(in the rows, 128 means zero)
Named moves, each a turn or a mirror, and the order they were made in; the first pair answered
vapul:
[132 109 142 103 111 124 101 135  87 112 107 110 123  96 110 114 137 112]  ->  [136 121 121 118 141 156 131 162 124 156 100 123 130 144 124 173 103 141]
[158  93 134  99 147 157 121 143 103 108 114 126  91 121 128 155 114  51]  ->  [156  95 132 101 160 164 127 152 112 114 112 129  93 128 130 168  99  60]
[ 99 113 107 131 148  95 132 162 139 136 152 125 105 123 144 178  94 137]  ->  [ 98 102 118 114 123  70 107 137 113 103 152 112 104  86 136 134 119 117]
vez:
[114 132 130 104 100  96  74 144  99 127 131 125 136 104 126 104 178  87]  ->  [122 152 119 104 108 121  77 165 116 146 105 122 156 127 127 116 172  86]
[120 153  97 115 137 136 147 150 145 140 115 118 126 146 130 174  95 141]  ->  [111 117 117 117 119  95 145 116 124 100 162 131  94 113 133 153 103 149]
[112 104 123  98  97  86 114 118 123 103 113 133 115 118 105 135 135 117]  ->  [121 135 112  98 105 116 113 144 139 134  83 129 133 145 107 147 126 113]
gega:
[106  90 124  83  77  87 114 110 122  94 103 115  97 117 113 123 142  98]  ->  [113 105 135  82  77 103 109 124 117 100  87 104 106 121 107 111 153  83]
[132 145 112 125 143 147 106 145 115 128  97 123 136 145 125 125 139 112]  ->  [122 132  90 130 144 109 107 123 141 136 115 131 148 145 132 124 136 137]
[134 109 130  99 106  85  81 104 152 107 112 132 130 103 153 116 122 140]  ->  [139  94 148  92 109 104  91 111 130  92 115 138  99 102 147 139 113 123]
kire:
[142 146  87 166 146 121  75 123  57 100  89 128 198 112 146 115 139  96]  ->  [133 121  82 165 135  93  73 107  58  84 107 134 184 102 146 110 134 105]
[129 161  86 149 143  99 113 113 159 164 132 101 198 133 142  81 125 165]  ->  [118  99 141 157 141  84 125  86 100 105 201 107 128  91 136  89 127 154]
[138 120 103 107 129 149 140 173 161 150  67 132 142 158 139 180  96 122]  ->  [119  76  93 105 109  71 137 122 167 117 106 145 121 132 139 170 101 145]
lefev:
[105 103 150 111 124 128 111  93 100  81 147 123  91 110 109 130 139 103]  ->  [101 111 137 122 129 106 112  70 110  88 169 126 100 112 118 114 144 128]
[111  91 147 153 108 102 119  90 108  73 201 146  97  78 124  89 137 107]  ->  [ 98  95 114 165 111  77 134  81 146  93 210 159 107  94 135 103 127 137]
[133 140 130 156 157 103 134 115 108 128 148 122  77 139 116 109  97 129]  ->  [135 142 123 157 161 105 132 113 109 132 148 126  82 146 121 120  93 133]
Then:
Each pair is 2 to 3 moves apart.
[124 114 106 147 153 151 147 122 174 160 143 113 152 132 148 175  96 142]  ->  [121 105  97 138 147 133 147 118 182 152 136 119 145 131 142 180  93 142]
gega then kire
[135 115 132 153 164 135 168 116 128 150 172 133 107 133 153 160  93 173]  ->  [141 132 160 144 145 131 131  95  85 112 176 111 119  90 140  82 141 139]
gega then vapul then lefev
[128 138  81 120 132 123 132 147 165 143  91 142 136 166 131 146 105 137]  ->  [134 114 137 106 106 124 106 124  96  88 110 122 100 111 114  99 139  90]
vapul then kire
[ 90 104  95 126 130  76 152 113 156 134 157 144 111 130 140 158 109 152]  ->  [110 103 163 128 130 135 150 130  84 103 161 127  73 101 124 147 124 102]
kire then vapul
[160 121 165  88  79 179 119 163  78 130 107 108  77 137 127 172 101 157]  ->  [136  94 115  77  55  90 112 126 128 118 113 126  89 132 130 167 103 188]
kire then kire then lefev
[122 140  98 132 117 102 125  82 144 139 142 137 143 107 113  73 161 147]  ->  [127 147  91 151 151 142 158 113 156 175 148 150 135 145 131 132 127 162]
kire then vapul then kire
[131 159  99 114 149 135 108 144 129 155  90 121 144 155 142 156 118 126]  ->  [125 152  89 114 140 107 101 127 142 149 107 125 153 148 145 141 123 144]
lefev then gega
[130  84 136  91  96 136 122 150 119 101  68 134  75 134  95 188 110  68]  ->  [126  77 135  99 107 132 135 146 123 105  83 140  64 140 102 206 102  85]
vapul then vez then vapul
[136 164 108 135 124 144 136 160 155 157 101 138 168 155 124 148 113 129]  ->  [134 123 148 154 144 151 164 140 121 135 161 147 111 139 130 176 100 143]
vez then vapul then kire
[128 133 168 112 111 123 114 108  92  80 145  97  54  91 102  84 137 141]  ->  [138 149 160 130 154 191 157 149 113 127 129 104  50 145 118 165  96 155]
vapul then lefev
[127 138 140 141 159 120 112 106 107 150 171 131 139 114 121  77 129 166]  ->  [139 148 153 124 148 140  92 122  83 133 140 119 134 111 106  65 144 134]
gega then vez then vapul
[159 144 150 156 193 203 160 107 103 125 199  92 113 104 173 116 123 143]  ->  [146 142 127 147 166 135 129  71 118 110 206  90 138  75 167  63 150 155]
vapul then kire then vez
[145 137 159 116  81 125 100 110  84 102 112 104 117  91 111  74 155  90]  ->  [153 181 116 133 127 179 130 156 143 177  78 116 158 160 131 141 109 126]
kire then vapul
[119 149 127 145 172 166 172 131 146 161 151 127 129 142 153 149 109 154]  ->  [126 150 152 147 172 188 167 136 123 151 150 120 119 136 149 142 112 136]
vez then kire then lefev
[100 125  45 127 107  44  78  95 157 131 101 133 134  97 140  70  75 128]  ->  [106  88 119 151 131  84 110  83  77  91 177 137  63  61 139  76  79 121]
kire then lefev
[135 174  86 115 128 149 112 164 161 167  54 112 176 166 132 137 112 104]  ->  [129 160 101 106  98  95  81 121 135 129  72 102 179 115 123  63 154  97]
vapul then lefev
[126 150 116 149 138 113 130 108 121 139 163 121 174 105 121  84 146 135]  ->  [141 145 143 142 157 183 143 154 100 143 133 121 140 126 117 139 127 104]
gega then gega then vez
[125 112 120  79 100  79 113 109 131  83 117 131 144 113 118 109 153 100]  ->  [142 163 127  92 128 159 116 158 123 121  81 119 162 148 122 125 143  86]
lefev then kire then kire
[134 155 100 105 115 155 110 150 144 147  46 118 152 144 113 123 135  76]  ->  [120  89 136 119 101  88 117  88  99  83 143 131 103  79 116  91 155 107]
lefev then vapul then vez
[100  75 157  97  89  97 104 118 102  83 112 116 114  92 113 104 152  72]  ->  [108  65 165  95  97 109 116 129  98  81 110 120  96  99 111 133 132  64]
vez then kire then kire
[103 130 182 115 127 164 129 164 162 142 105 136  88 126 113 241 105 116]  ->  [ 90 103 198 118  93  89  96  92 124  85 169 135  80  55 115 149 155 125]
gega then vez
[129 139 112 145 131 109  89  70  73  86 164  87 146  79 138  60 160 143]  ->  [137 132 136 126 122 129  87  88  57  74 139  82 123  78 125  70 164 104]
vapul then lefev then vapul
[163 176 160 148 138 139 119 147 115 154 146 113 176 116 121  52 163 138]  ->  [154 125 182 156 144 128 147 130  92 125 204 134 120  95 123  88 149 154]
vapul then kire then kire
[105 102 167 139 113  85 108  96  57  83 191 103  86  41 148 105 150 121]  ->  [105 145 138 155 121  76  95  92  85 118 191  88 140  46 157  58 167 149]
gega then lefev
[151 104 159 125 151 179 144 155 119 136 105 127 105 152 104 165 110 117]  ->  [146  89 168 113 131 155 130 137 103 107 107 121  93 133  89 148 125  97]
kire then kire then gega
[114 105  76 101 136 179 149 128 158 159 128 137 100 113 125 175 122 154]  ->  [109  79 102  87 116 154 131 108 126 120 147 129  75  79 116 154 146 136]
vez then lefev then vapul
[ 97 209  73 122 140 154 126 182 177 140 117  99 198 164 141 108 147 167]  ->  [ 98 158 153 151 151 158 144 142  84  82 225  94 128  99 142  77 174 169]
vez then kire then lefev
[152 145 144 137 127 182 106 163 137 119  62 119 181 121 111 143 121 133]  ->  [147 114 185 145 114 161 102 130  89  76 111 120 147  80 107 112 141 127]
vez then kire then vez
[155 125 129  96  94 114  65  84  73 112  86  77 159  89 139  93 149  95]  ->  [142  93 125 113 104  77  77  56  82 107 133  90 143  78 152  95 141 134]
lefev then vez then kire
[167 177 136 148 167 136 157 157 141 147 116 147 146 133 125 134 136 161]  ->  [166 178 142 161 164 134 151 138 130 139 137 146 146 121 130 110 144 166]
vez then kire then gega
[130 102 116 153 122 164 158 160 125 123 154 151 110 149 154 152 114 130]  ->  [123 109  76 135  99 121 140 151 162 129 128 153 137 158 149 141 120 136]
kire then lefev then kire
[112 143  86 132 129 139 138 152 179 157  87 148 152 152 136 167 114 152]  ->  [114 130 119  98  84 121  95 135 131 102  69 127 133 100 107 114 156  90]
lefev then vapul then kire
[132 152 143 129 137 197  68 118 107 104  87  96 140  92  97  59 178  82]  ->  [138 173 137 146 174 253 100 151 126 144  82 104 143 131 108 110 146 105]
vapul then lefev
[103  86 142 122 121  82 149  82 127 105 148 154 107 107 129 111 131 159]  ->  [120 136 144 104 102 115 113 107 121 112  80 135 148 114 111  65 162 110]
vez then vapul
[118  92 145 130 149 147 162 135 121 121 167 133  86 122 129 184  97 154]  ->  [106 110  90 122 141 105 145 125 182 146 137 136 133 144 131 171  94 179]
kire then kire
[117 169 214 159 135 223 128 134  70 148 130  84 127 127 109 100 154 120]  ->  [ 90 181 107 150 119 118 118 104 178 189 102  97 207 158 120  89 145 185]
vapul then kire
[147 147 130 106 107 163 111 149 135 105  87  99 152 145 120 122 132  92]  ->  [130 105 100 127 126 114 148 126 177 118 139 133 134 162 140 166  96 160]
vez then vapul then kire
[134 153  92 107 109 143 120 171 174 161  49 117 156 168 114 146 114 116]  ->  [138  78 172 115 109 158 147 148  83  98 123 122  57 115 106 167 119  90]
kire then kire
[124 142  95 136 132 122 123  92 151 149 175 125 156 147 138 102 138 144]  ->  [132 162  95 124 132 152 116 128 156 161 125 113 163 166 131 125 128 116]
gega then gega then kire
